In the data rows, 128 means zero.
Some points, each followed by its number:
[138 161 141 140 134 140 142 149 146 142 159 152 163 155 140 142] 0
[142 141 133 140 140 138 147 136 140 139 174 173 145 157 142 147] 1
[139 140 143 136 169 134 143 141 138 142 165 159 161 152 140 156] 2
[147 149 145 147 145 146 168 143 172 144 159 142 151 160 140 172] 3
[150 157 177 169 159 151 144 149 153 157 147 147 138 136 156 139] 4
[137 144 138 137 169 132 143 135 140 137 157 181 164 137 150 144] 5
[166 135 165 159 154 179 176 160 142 169 147 133 155 155 139 157] 6
[143 150 143 143 147 142 167 144 147 146 155 147 150 158 146 175] 7
[143 142 156 144 138 141 167 145 144 147 165 179 140 159 138 143] 8
[158 149 145 142 165 154 139 145 140 160 139 141 174 150 144 147] 9
[146 159 153 178 167 151 138 142 167 146 139 147 140 137 162 138] 10
[186 153 190 196 156 167 148 153 144 178 134 142 145 148 150 145] 11
[145 189 149 159 138 142 138 143 147 151 140 167 138 147 141 134] 12
[151 140 146 148 145 150 142 161 145 151 146 137 148 159 136 166] 13
New points follow, each followed by the number of its nearest point above by angle, seen from the average point of the numbered points.
[141 147 143 147 142 143 165 137 141 138 158 151 146 149 144 164] -> 7
[136 176 161 163 142 145 137 146 139 161 145 144 136 152 140 139] -> 12
[137 142 148 139 143 138 143 139 137 144 162 151 139 148 138 138] -> 1
[152 154 143 151 141 159 165 152 149 155 144 140 148 144 146 153] -> 6
[156 140 155 160 145 166 166 149 134 156 145 148 145 136 151 135] -> 6
[152 133 143 140 151 146 140 140 140 142 144 139 148 141 164 143] -> 9
[148 141 149 139 144 149 141 146 139 152 156 149 138 157 143 142] -> 1
[137 140 138 147 145 148 145 141 143 134 143 151 141 137 168 137] -> 5
[141 136 159 149 152 143 168 140 138 149 153 141 147 159 159 150] -> 7
[148 160 148 148 141 180 159 150 160 152 134 137 150 136 163 145] -> 6
[148 151 143 143 139 174 139 176 154 159 137 138 147 145 195 137] -> 10
[142 154 144 152 144 153 158 148 142 144 139 147 149 134 192 139] -> 10
[164 162 137 147 146 173 159 152 150 152 137 160 161 139 194 147] -> 10
[147 140 162 142 140 155 170 161 145 170 153 139 147 182 137 155] -> 6
[161 163 154 173 163 143 143 143 138 163 144 142 140 157 139 141] -> 11
[147 136 134 142 144 136 147 138 174 152 172 144 146 182 137 166] -> 3
[138 140 138 136 175 134 140 139 145 134 157 202 142 149 145 145] -> 5
[144 146 148 138 147 144 143 153 143 142 166 151 142 147 139 147] -> 1
